In the rows, zero is written as 128.
Where one turn sends some rows of the set: a few examples, then the rows asked
nor: [113 122 128 119 122 125 149 140 119 178 103 111 103 125 119 121 130 114
 117 103 155 141 115 143 132 156 145  97  94]
zev: [103 109 112 137 126 131  92 145 120 171 169 122  93 118 123 131 116 122
  86 115 147 138 127 155 107 149 151 121  87]
Kevaf: [125 147 108 129 136 146 113 153 117 125 107 123 121 134 134 118 120 157
 104 102 166 140 121 111 105 170 143 144  91]
Sitad: [115 147  95 105 132 116 113 136 111 150 149 103 118 134 114 137 120 122
 139 130 156 151 142 124 127 155 168 138  69]
biv: [122 136 104 126 123 129 116 147 112 149 100 134 110 118 135 108 126 167
 101  98 154 137 121 109 106 156 139 129  87]
Kosaf: [ 87 124  88 126 139 118  89 155 122 124 131 105 114 141 141 125 128 151
 134 119 145 161 118 147 125 145 152 114  74]
lagef: [120 122 143 128 135 136 116 153 121 146 138 132 111 146 141 147 120 113
 101 108 175 113 111 117 132 174 147 131  96]
bemum: [106 115 142 144 126 119 121 144 115 154 121 112 104 126 129 112 134 115
  82  91 161 129 115 111 124 167 138 105 101]
kobek: [120 117 113 130 134 138 105 137 130 149 162 100 113 118 112 128 125 125
 113 130 151 145 121 175 124 159 172 115  89]
rubuk: [149 137 117 126 128 156 111 134 136 163 104 125 102 129 100 139 124 127
 106 108 178 143 121 121 106 148 148 124  75]
nobif: [113 128 122 128 117 121 101 155 112 125 131 135 112 155 150 137 139 118
 111 131 148 116 111 138  99 122 132 117  68]
lel: [113 146 118 117 137 144 114 149 114 130  98 118 116 144 132 130 116 170
 127 120 155 142 106 126 111 164 154 130  88]
Demot: [ 82 141 106 119 128  98 107 133 108 142 135  90 109 141 112 122 130 130
 121 118 142 163 135 127 110 140 156 114  67]
kifo: [112 125  97 130 125 141 124 142 105 149 136 111 112 127 117 129 131  67
 119  97 155 134 118 122 108 157 151 115  84]
rimap: [110 101 139 111 127 147  97 140 122 160 108 123  97  99 131 106 136 140
 111 123 160 141 142 149 116 139 124 136  82]
loko: [ 97 110 119 138 125 129  95 131 121 165 155 101 100 117 107 130 123 130
 103 127 141 142 129 165 107 161 160 102  92]
Par: [116 134 127 125 130 115 113 155 107 126 138 105 116 118 126 121 127 168
 127 117 147 159  92 122 100 133 143 134  80]
Moven: [107 134 101 129 121 100 101 141 132 128 164 105 122 133 133 122 125 133
 117 125 152 135 138 104 122 146 148 137  69]
Zesa: [ 97 114  87 138 125 116  79 144 113 138 142 110 112 116 139 110 131 149
 117 108 147 148 147 114 117 170 142 119  86]
sal: [ 89 114 133 131 130 121 105 154 100 123 147 111 116 131 132 122 134 102
 128 102 138 120  96 120 126 147 169 106  87]
vifez: [ 96 108 120 120 105 124 123 139 106 147 150 113 106 113 143 112 129 107
 146 107 130 121 116 118 126 149 153 105  87]
nuv: [108 124 161 126 117 138 102 137 123 123 127 118 100 124 131 108 131 168
 119  97 154 140 128 119 113 147 151 117  82]
Teban: [118 111 134 124 147 157  92 150 125 143 107 114 108 109 120 108 135 121
  93 116 175 147 134 146 115 143 127 146  83]
Vuf: [108  93 139 132 138 110 101 144 119 124 119 114 111 122 121 114 125 120
 132 118 137 125 104 122 147 159 173 119  86]
Vemo: [114 107 151 120 149 151  79 147 127 134 109 113 111 118 124 121 134 140
 107 136 169 136 116 147 127 144 143 138  85]
lar: [115 103 136 116 131 151  89 131 139 153 101 116 104 120 123 133 133 138
 117 147 166 133 129 153 112 146 125 129  80]
baru: [127 145 104 124 134 132 118 157 105 151 130 119 113 123 108 147 121 139
 119 110 165 156 115 121  79 145 133 149  79]
Sug: [106 136  92 126 134  91  95 148 113 163 139 120 111 132 107 136 127 124
 100 118 153 139 125 108 118 131 160 127  65]
fir: [120 139 122 138 120 143 115 144  98 144 120  83 119 116 116  96 127 108
 128 131 136 143 140 117 111 158 139 114  97]
gako: [108 132  75 121 149 138  82 158 106 145 137 122 113 136 131 143 118 126
 121 111 165 155 137 131 118 167 155 140  77]
nisiv: [112 129 130 123 118 113 109 141  96 136 141 112 111 109 124 125 132 171
 130 112 146 149 121 111  87 152 137 131  86]
tezem: [117 120  63 130 135 114  91 145 125 166 115 117 114 121 115 133 131 139
 123 124 153 148 126 133 123 152 152 109  77]
Nade: [119 103 139 118 119 135 107 151 145 153 114 120 114 115 130 116 130  90
 150 112 144 140 135 150 112 134 148 113  85]
fuf: [111  98 110 135 121 128 110 123 135 149 110 118  99 141 115 148 114  92
 128 128 151 123 130 121 107 175 137 124  79]
bizes: [119 102 152 129 132 137  68 144 129 144 124 121 107 130 133 126 127  82
 117 110 153 136 119 120 106 150 151 117  91]
vafe: [144 138 100 129 128 122 115 136 116 152 122 111 118 119 102 148 131 146
 122 129 163 149 103 117  86 149 138 131  79]
nad: [117 113 111 133 130 138 102 148 133 144 180 114 107 120 134 123 120 122
  96 117 153 144 120 165 120 148 157 130  84]
supi: [108 125 156 127 117 140 110 144 131 130 123 112  98 123 134 102 123 168
 123 100 148 149 116 123 121 132 147 116  79]
Pokov: [111 137 133 123 137 138  82 145  70 151 121 116 101 144 125 128 126 104
 104 127 146 137 112 115 103 149 151 118  85]
Rikin: [133 141 122 125 131 161 115 147 135 161 106 131 101 135 102 149 116 130
 114 107 177 139 128 128 102 145 146 132  74]
muf: [117 109 102 136 140 129 127 150 133 131 110 116 109 136 115 123 122  75
 111  99 158 146 117 139 117 150 143 137  72]
velub: [106 124 143 114 119 136 145 143 134 140 129 112 110 150 149 138 122 126
 136 118 159 131 113 150 134 163 141 114  90]
Zerit: [110 116  98 134 120 133 119 143 129 151 133 116 115 138 120 154 124  85
 134 125 150 110 103 123 111 151 149 107  80]
zes: [119 103 145 130 130 136  89 149 130 158 110 109 111 108 118 105 128  82
 127 105 143 147 129 127 114 143 152 111  95]
Ruvu: [139 132 108 125 115 128 130 163 121 148 127 125 127 114 129 115 135 122
 142 136 141 112 133 139 125 129 145 123  80]
Basom: [113 139 102 122 121 132 120 138 122 151  85 123 107 137 129 126 122 169
 117 117 150 144 110 125  99 153 136 115  82]
Zevuk: [119 100 149 114 123 136  86 147 140 141 128 135 110 134 145 136 129  91
 141 116 152 129 125 143 108 139 151 120  81]
mezib: [ 92  93 133 111 120 117 116 143 102 143 129 135  89 121 144 110 117 113
 134  97 134 137 130 129 129 152 150 134  77]

Zesa turns into tezem
Sitad turns into Moven
Now find these:
vifez turns into Zerit
lagef turns into bemum
lel turns into Kevaf
Rikin turns into nuv
Ruvu turns into nobif
Teban turns into rimap
Par turns into baru
muf turns into mezib
loko turns into kobek
bizes turns into zes

